One turn moves every row onto another: examples first, then more rows asked:
noter: [  4   8 -14  -3 -13  14   1  -7  -5   9 -18 -10 -18  17   2 -19  -6  -2
  -2   5   5  -6  -4   6   6  -7   3  -3   4 -12  -2   5  -8   3  12   3
  -3 -11  -9  -4  -2  -5]
kod: [  6  17 -12 -17 -15   5  -7   1  -2   8  -5   1 -17  15   9  -3 -11  -5
   1  12   9  -5  -2  12  -3  -9   3   7   2  -3  -3   1  -4   9   0   7
  -3   2 -14  -4   0   0]
Tarof: [  1   2   4   2  -3 -12  -5   8  17  -8  -1  -2   1 -15   0  14  -4 -10
  -2   0   6  23   9  -4  -1 -21   2  -2   4   0   2  -7  -3  12  13  -4
   3  -5  -7  -5   9  18]
Sabo: [  0   0   6   4 -18  27  -7 -16  -3 -12  13   9   0  12  25   3 -14 -10
  -8   1   5  11  -4  -3   2  14   1   1   0  -1   1   0  -9   8   2   5
  -2  -9   3 -12   1   2]
lezus: [  5  -5   5   8   0  -1  -2  -9   9  -2  -3   2   6  -8  -1   0 -20   7
  -1 -12  -6  -4   6  -4  -3 -17  -2 -11  -6 -18   1 -10  10  24   1  -6
  11 -13 -12   4  -8  16]
devez: [ -2 -16   4  16  13  -6   3  14 -12   1  -2   1   5 -13  -2   2 -11  -6
  -9  -3   0   8   7   2 -13 -25 -13   2   1  -7  -1   7 -12  -2  17   0
   0   3  10  -6  -1  -3]
fut: [ -9  -3  -4   3  -8   3  -3 -11  -2  -3  23  -2  -5   1  29  -2  -5  -4
   4   0   0  10   1 -20  -5  -5  13  -5  13  -5  -7  -7   4  10 -10   8
   0  -8  -4  -7  -7  -2]
kun: [ -2  -9   8  13   0   2   0   7  13  -9 -12  -5   2  -5   0  10  -1   5
 -13   3   6  16  -1  -5   8 -16  -4   5   4  -6   2   8  -5   6  18 -17
   4 -22 -10   0   9  16]
Vizo: [  1  -5   4  10  -4   5   2   8   6 -11 -22  -9  -3   4   0   4  -4  11
  -8  -2  10   8   4  -5  13 -16  -6   7   3  -7   3   3  -4   7  17 -17
   3 -23  -8  -2   8  11]
kive: [  7   5  -8 -11   8  -3   0   8   0   5  -8   6  -9   3   5  10 -16  -4
   3   7  -5  -8  -1  10 -12   7  -4  21   8  -1   6   5  -1  -3  -5  -4
   8   7   7  -2   3   0]
gedez: [ -1   3  -5   6   6 -11   0  11   6  -3  -1   3   0  -8   6  16 -23  -5
 -10  -1 -10   9   3   8  -4  -6 -13  13   5   6  10  -1   2   0   8  -6
  10   8  11   4   7  12]
sesiz: [  1   7  -4  -3  -6 -12  -3   9  10  -5  -7  -1  -4  -8  -3  11 -10  -7
   3  -1  10  14  13   0   3 -21   2   2   3   0   5 -14   2  15  13  -4
   6  -1 -11  -5   7  20]
Tanu: [  4  -4   1  11 -14  20  -1 -20  -4  -6 -11  18   1  10  10   2  -4 -13
 -13   5   6   6  10  -7   2   4  12  -5   8  -4  -6   0  -1  -2   0  -1
   0 -10   4 -17  -8  -5]
kif: [ 13  -9  14   7   1   2  -2  -7   4  -6  -5   0   8   0   5  12 -12  19
 -11 -17   2  -6   9  -2   4 -16 -12  -1 -10 -13  -2   7   5  13  -9  -4
   0 -17  -2  -2  -8   8]
Kal: [ -5   9  -3  11 -16  18  -8 -14  -6  -9  10  17   3   4  14   1 -15 -19
  -2   3   3   4   7  -2  -5   1   9 -12  -1   3  -5  -8  -4  17  -2  13
  -4  -1  -1 -11  -4   1]
devav: [ -2   4   0  13   4 -12   0   8  13  -8   0   0   3 -14   8  17 -14  -6
 -12  -6 -12  18   2   3  -3  -9 -12   6   6   8   5   5   0   2   8  -8
   2   0  13   1   9  13]
Dutad: [ -4  -6   8  12   4   9  -1  16  -6 -14   8 -15   2  -3   9   0 -14   6
  -3 -12   8   9  -5   1   2 -19 -19   0  -8  -4   5   6 -19  16  17   3
  -5 -15  -3   0   9   4]
dimip: [-10 -12   1   7  -6   8  -6 -13   3   3   9  -2   2   5  18   2  -2   1
  -2   8   1  -1   0 -23   0  -1  14   1  12 -12 -15   1  10 -10  -4  -2
   0 -13   1  -7  -2  -8]
Kuvoz: [ -8  -1  -2  20 -14  25  -4 -15  -6  -4   1  18   5   9  17   1 -18  -9
 -13  12  -9  -1  -2  -2  -6  11   4   3   3  -1  -5   6  -1   2   4  -5
   0  -6   7  -6  -2  -2]
pigev: [ 21 -11   4   8 -11  -1  -2  -4   7  13  13  -7   1  -3   3  -1 -12   8
 -20   2  -9  11  10   5 -15 -20  -7   6   5 -18   7  -5  -6   4  13  -2
  -1   2   7   0   1   3]
ropo: [ -6 -11   2  23  10  -9   5   8  -5   0   0   0   6 -19   0   6  -4  -5
 -14  -5  -3  14   7  -1  -8 -26  -9  -2   0  -1  -4  12  -9   3  15  -4
  -3  -3   7  -6  -1   6]
bosa: [  5   6  -8   1  -7  12   4   1  -6   1 -20 -14 -14  10  -4 -14  -2  10
   2   2  12  -6  -1   2   8  -9   1   5  11 -13  -6   5  -7   4  14 -10
   1 -18  -9  -2  -2   0]
Rerop: [ -9 -10 -10  15   0   7   1 -12   0   5  18  -2   7   3  13  -2   4  -9
 -11  11   8  -4  15 -10  -8  -3  12  -1  15 -12 -10  -3  -3  10  -7  10
  -6  -8  -6  -4  -3  -7]
mekag: [  2 -10  -1  -4  19  -1   2   7 -15   6  -4  -3  -3  -6  -1  -8 -12 -11
  11  -2   2  -6   5   3 -19  -8  -6   2   2 -14  -3   8 -14   2   3  10
   3   5  11 -11  -5  -9]
mon: [-10  -5   7  17   4   3  -1  11  -1 -11  12 -10   6 -11   7   7  -9   2
  -9  -8   4  15  -6   0   3 -20 -15  -1  -7   0   2  11 -15  17  16  -1
  -4 -16  -8   1   8  14]
Dile: [ 10  -4   0  10  -7   1  -2  -7  13   7   8  -4   2  -6   3  -4 -24   5
 -11  -1 -18   6   0   2 -11 -11  -4   0   4 -18  11 -12   5  17  13 -10
  11  -4  -1  11   1  14]
fuvut: [  1  -6  -1  -9  12   4   3  -5  -9   4 -11   2  -4   0  12 -10 -14 -17
  10  -6   5 -10  -2   7 -18   1  -6   2  -2 -17  -6   7 -12   7  -1   8
   0   3   2 -10  -4 -12]
zol: [ 22  -9  12   2  -8   1  -5  -1   3   2  16  -7   5   2   9  11 -10  16
 -16 -12   3   5  12   4  -5 -21 -16   5  -8 -11   3   5  -7   9  -2   7
 -10  -5   6  -5  -1   2]
seru: [  7  18 -12 -16 -10   0  -4   8   0   4  -1  -3 -16   4  -1   2  -8  -2
  11   5  13  -2   2   8  -1  -8   7  10   6  -3   1 -10  -3  14   3   1
   1   0 -17  -3   4  10]
kesa: [ -2   1  -8  -1   3  16   3  -7  -7   0  -9 -14 -10   9  13 -21 -16  -8
   7 -12   1  -7 -12   7  -1   7 -10  -5  -2 -15   1   7 -14   9   8  10
  -2  -9   1  -3   3  -8]
zisir: [  6   4  -4 -16   2   2  -2   0  -2   5 -12  11  -8   9  16   4 -15  -9
   0   9   2 -11  -4  13 -13   3  -5  16   3  -7  -4  10  -3   2  -8   0
   3   7  -2  -6  -3  -7]
Pib: [ -2   3  -2   2   7  15   1   5 -12  -8   2 -21  -7   5   8 -17 -18   4
   9 -12   3  -5 -10   4  -1   1 -17  -1   1 -10   0  11 -18  13   8   7
  -1 -13   6  -1   3  -3]
reke: [ -6  -6 -11  15  -1   8   6 -13   0  -4  14  -1  -2   8  29   0  -2  -1
 -14   7  -6   4   4 -11  -5   7   7   5  22  -4   0   2   2   6 -13   0
   2 -12   1   1  -7  -4]
zemad: [-14  -4  -4   9  -5  14  -9 -10   7  -1  27  -8   9   8  20   5  -7  -1
  -6   7   4  -7  -1 -12   0   7   4   2   6  -7  -9  -1   3   4  -7  10
  -6 -12  -2   0   8  -4]
lut: [ -3 -11   5   9 -17  23  -6 -17 -12   2   7  15   5   3  12  -6  -7 -17
  -5  10   8   8   5  -8 -11  -4  12  -3   0 -11 -10  -2 -10   8  12   5
  -5  -3  -2 -19  -5  -2]

fut -> Rerop
mekag -> bosa
Where do these go?
lezus -> pigev
Kuvoz -> Sabo
sesiz -> devez
fuvut -> noter
ropo -> kun

One turn moves every row onto another: examples first, then more rows asked:
Pimor: [  9  -1  -2  16   2 -21 -10   9  -6  19  10  -4   4 -11  -3  14  10   8
  -1  -1  10 -10  -3 -24   4   1   9  -6  -2  13   1  16   6   5   2  11
  -2   7  11  -7  -8  -1  -1 -15  12 -12]
lim: [  6 -11  -2  14   7 -26  -3  14   2   7  17 -18  -4   1   1   6   7  10
   1   7  22  -3  -8 -21  15  -3  -1 -13   1  -5   2  11  -5  -4 -20   9
   8   5  14  -6  -5   5   2 -18  10 -19]
mosab: [-17 -12  -2  -8   1  -7  12   1   0  -8 -13  -5  14  -7   2  26  -9  -8
   9  -4  19 -13  -3   6  -4  -3   0   2   1   5  -3  -8 -13 -10 -11  -3
   8   6   1   4   8   0  -8  -7   3  -2]
pozu: [ -1  -9  -9  -8   3   1   9  -3  -5   4 -11  -2  10  -5   3  14 -13 -12
  11  -2  21 -15   6   3  -2  -5   4   3   2  11  -5  -6 -18 -12 -15  -5
   9   2  -2   6   3  -3  -5 -17  -7   0]
Kemu: [ 14 -11   3   3 -17  -4   1  -3   6 -11   9   4   5  12  -3   3   6  14
   9 -19  13 -21  18   3   6   5   7 -11  16  -1  16   5  -3  -4  -4  13
   0  -3   0   7  -6  -1  -5  10  -9  -3]
gopit: [ -9 -15   5  -2  11  -4  17  -4  -6  -1 -11   1  11  -1   3  20 -17  -9
  11  -2  16  -6   8   8  -7  -7   5  -2  -3  15  -5  -9  -4 -13  -4  -6
   4   4   5   2   3  -1   0  -8  -5  -2]
sek: [  3   4   2  18   1 -10  -8  10   5  11  14 -13   2  -1   5   0  -1  19
  10   5  14  -2  -3  -8  11   8  18 -19  -5   6   1   6   0   4  -8  13
   5  -4  16   3 -11 -18   5 -15  14  -8]
bebid: [  0   6   0  18  -9 -20  -5   6   4   9  15 -13  -3  -7   1   5  16  22
  12   2  14  -6  -7  -3  10   0  12 -10 -13  -1   0   6  -1   2  -5   7
   2  -6  18  -3  -1  -7   3 -22   9  -4]
mopa: [-12 -11 -13   6   7  -9 -14  -2  -5 -12  -1  -9   0  -6   9   5   3 -15
  -3  -6   2  -7   6 -23   2   8  -8 -15  -4  -3   2   2 -19  -4 -18   7
  10 -17 -12  -1 -11  -2  -8   6   2   8]
kav: [  6   7  -5  14  -2  -9  -9  10   1  14  10  -9   1  -3   3   1   5  20
   7  -1  13  -3  -2  -8  10   3  18 -21  -5   8   2   8  -3   6  -4  13
  -1  -1  17  -2  -6 -14   7 -21  10  -5]
kolud: [ 15 -17   7   5 -12 -17   6  -6   5 -10  14   9   2   6 -10   5  10  11
  13 -10  11 -20  15   2   3  -3   0  -2  11  -3  15   4  10  -9  -8  11
   1  -1   0   2  -4   8  -5  11 -14  -6]
zet: [ -1 -14  -5  -6  10  -3  13  -3  -2   3 -11  -1   8   0   8  19 -17 -11
  10  -4  20 -12  10   7  -6  -6   3  -4   6  10  -7  -8 -11 -18 -12  -4
   3   8   2   0   6  -4  -6 -13   0  -2]
Bul: [  2 -20  -1 -14   2  -8  -3   8   5  -1  -6  -2  -3   3   3  12 -11 -14
  -6 -27  12   5   2  -9   7  -3  -7  -7   0  -7  -6  15  -3  -1  -7  -1
   6   2 -14  -2   3  12   7  10  -7  -6]
Tifo: [ 13 -11   9   5 -13 -12   3   0  11 -16  12  10   5   4  -7   7   5  14
  18  -8   9 -19   8   4   4  -5   2  -4  15  -3  18   4   6  -5  -4  15
   8  -4   1  -2  -2   0  -7  10 -10  -2]
mufel: [  1  -9  -6  10   4 -20  -1  13  -3  10   8 -16  -3   4   2   7  11  17
  -4  -5  20   2   0 -13  14   0   5 -25  -1   0   1   8  -3  -1 -12  11
 -11  11  18  -3  -2   6   9 -16  12 -17]
ketud: [-10 -19  -2  12  20 -19  -1  -9  -2 -10   3  -2  -5  -2  10   1  -4  -9
   6   2  -3   4  11  -9  -5   0  -8 -21 -10  -2  -1  -8   4 -13 -19   7
   2 -14  -5  -9  -8  -2  -1   7   1   8]
soso: [-19 -14  -2   9  13 -18  -5  -6  -1 -15   1  -2   1 -10   4   4   0  -8
   8   4  -5   3   1 -11  -4   3  -7 -15 -14  -1   3  -7   4  -5 -17  10
   6 -16  -7  -4  -9  -4  -2  12   2  10]
Ratet: [  3 -22   4  -9   5 -17   3   3   8   0  -1   0  -8   4   3  12  -9 -13
   1 -22  11   6   2  -3   4  -9 -10  -3  -6 -11  -9  11   5  -7  -8  -4
   7   0 -11  -7   6  15   6   8  -9  -5]
voro: [ 10  -5   1  19   6 -24  -9   6  -5  19  16  -7   4  -8  -2  11   4   4
   1   4  11 -11  -2 -25   3   7   9  -5  -2  11  -2  14  12   2  -5  12
   1   6   9  -2 -13  -4  -3 -10  15 -15]
mot: [  0 -13 -11  11  16 -12  -6 -12  -2  -3   4  -4  -9   1  14  -5  -3 -11
   6  -2   1  -2  18 -10  -3   3  -5 -22  -8  -3  -4  -7  -6 -16 -22   5
   2 -17  -6  -5  -9  -7  -3   1   0  11]
Gami: [  4  -7  -2 -10  -7  -5  -2  -1  19  -1  -2  -4 -10   5  11   2 -10  -1
  11 -23  13   2   4  14   6  -2   1 -11  -7 -15 -12   4  -3  -8 -12  -1
   7  -8  -9  -2   9  -5   5   1  -4   7]
vetu: [  5  -7  -3  -9 -10  -6  -7  -7   4  11  -3   5  -2  -5   1   5  -8 -12
   5 -26   7  -5   8   0  -1   6   6   3 -13   1 -13  10   8  -1  -5  -1
   1  -6 -17   8  -1  -2   4   9  -8   4]
vazi: [ 13 -14   1  -1 -13  -6  -1   2   2 -11   7   8   9   5 -10   5   5   9
   6 -15  12 -20  13  -6   7   3   4  -7  18   3  19   8   1   0  -6  17
   1   2  -4   7  -8   3  -5  14 -12  -7]
Kobu: [  3  -7   1  -9  -6 -11  -5  -4   9   6  -1   9  -1 -12  -3   8 -10 -11
  11 -17   3  -2  -1   1  -3  -1   2   8 -12   1 -10   9  16   1  -4   2
   7  -7 -16   1   1  -2   3  10  -8   5]
noso: [-21 -10  -9   5   6 -12 -11  -1   1 -19  -2  -7   3 -11   6   5   2  -8
   4   0  -1  -1  -3 -15   1   6  -7 -15  -8  -4   5  -3 -10  -2 -20  11
  11 -17 -10  -1  -8  -6  -6  10   4  10]
voru: [  0  -6  -2 -14  -6  -2  -7   8  22  -6  -5  -1  -4  -1   8   5 -14  -2
  11 -19  10   4  -6   9   7  -3   1 -10  -1 -12  -6   6  -4   0 -10   4
  13  -7 -12  -4   8  -9   4   4  -2   6]
poz: [ 14 -18   6   5 -12 -11   8  -3   4 -13  12   3   0  15  -5   2   8  13
   8 -16  16 -17  18   3   8  -2   1 -10  13  -5  16   4  -1  -9  -8   9
   1  -2   3   4  -4   8  -1   8 -15  -7]
Ratim: [ -2  -6   3  21  -2 -27  -5   0  -7  14  15 -13   3  -5  -2  13  12   8
  -2  -3  14 -11   1 -19   3  13  10  -4 -12   6  -5  10  11  -1  -5   7
  -6   4  11   7 -12   1  -2  -6  16 -16]
Tif: [ -1 -11 -14   9   9  -8 -12 -10  -8  -2   2  -6  -4  -2  12  -1   0 -16
   0  -6   1  -8  16 -19  -2   7  -4 -16  -7   1  -2  -1 -15 -10 -19   4
   6 -18 -11   0 -13  -6  -6   1  -1  10]
nerem: [ -3 -12  -2  12   7 -21  -1  13  -1   6  12 -20  -1   5   2   5   5  14
  -4   0  22   2  -2 -16  16   4   5 -23  -2  -3   2   7  -2  -1 -19  10
  -2   9  16   3  -8   3   8 -11  13 -21]
Lali: [-16 -12  -1  -8   5  -6  16  -2  -3  -5 -12  -1  13  -8  -2  18 -12  -5
  14   1  18  -7  -1  12  -3  -5   4   1  -6  11  -3 -12  -5 -10 -13  -2
   4   4   3   8   5  -2   0  -8  -5  -1]
bifas: [  0  -4   2  19  -3 -27  -3   1  -8  16  12  -9   0  -6  -2  14  17  12
  -1  -6  11  -8   2 -15   3   6  10  -7 -13   8  -3  10  11   0   1   6
 -11   6  15  -1  -7   4   1 -11  12 -12]
Lerip: [ -9 -10  -1  -4   1  -2   9   0  -7  -2 -11  -4  13  -6   3  24 -10 -14
   7  -6  20 -14   1   0  -3  -4   2   7   0  11  -3  -3 -20  -9  -4  -8
  13   0  -1   5   3   1  -7 -12  -4  -1]
fup: [ 12 -15   6   1  -9  -8   2   7   7 -17   9   7   8   7  -9   6   4  12
  10 -10  12 -14   6  -3   9  -5  -1  -9  19  -1  22   7  -1   0  -6  16
   9  -1   0   0  -5   5  -3  10 -13  -7]
rosad: [  4  -6  -5  11   3 -26  -4  16   2   8  12 -14  -4  -4  -1  11  14  14
   1   2  18  -3 -10 -18  14  -7  -1 -14   1  -4   4  12  -6   0 -13  10
   2   7  15 -11   1   7   2 -22  10 -14]
bopel: [  1   5   3  22  -7 -18  -6   4   6   8  19 -18  -2  -2   5   3  10  18
  11   5  17  -8  -6  -5  10   6  13 -10 -12  -2  -2   6  -3   0 -10   6
  10  -9  16   3  -7 -12   0 -18  12  -6]

rosad -> bebid
Tifo -> kolud
Kobu -> Ratet
Where do these go?
sek -> voro
Tif -> mopa
zet -> pozu

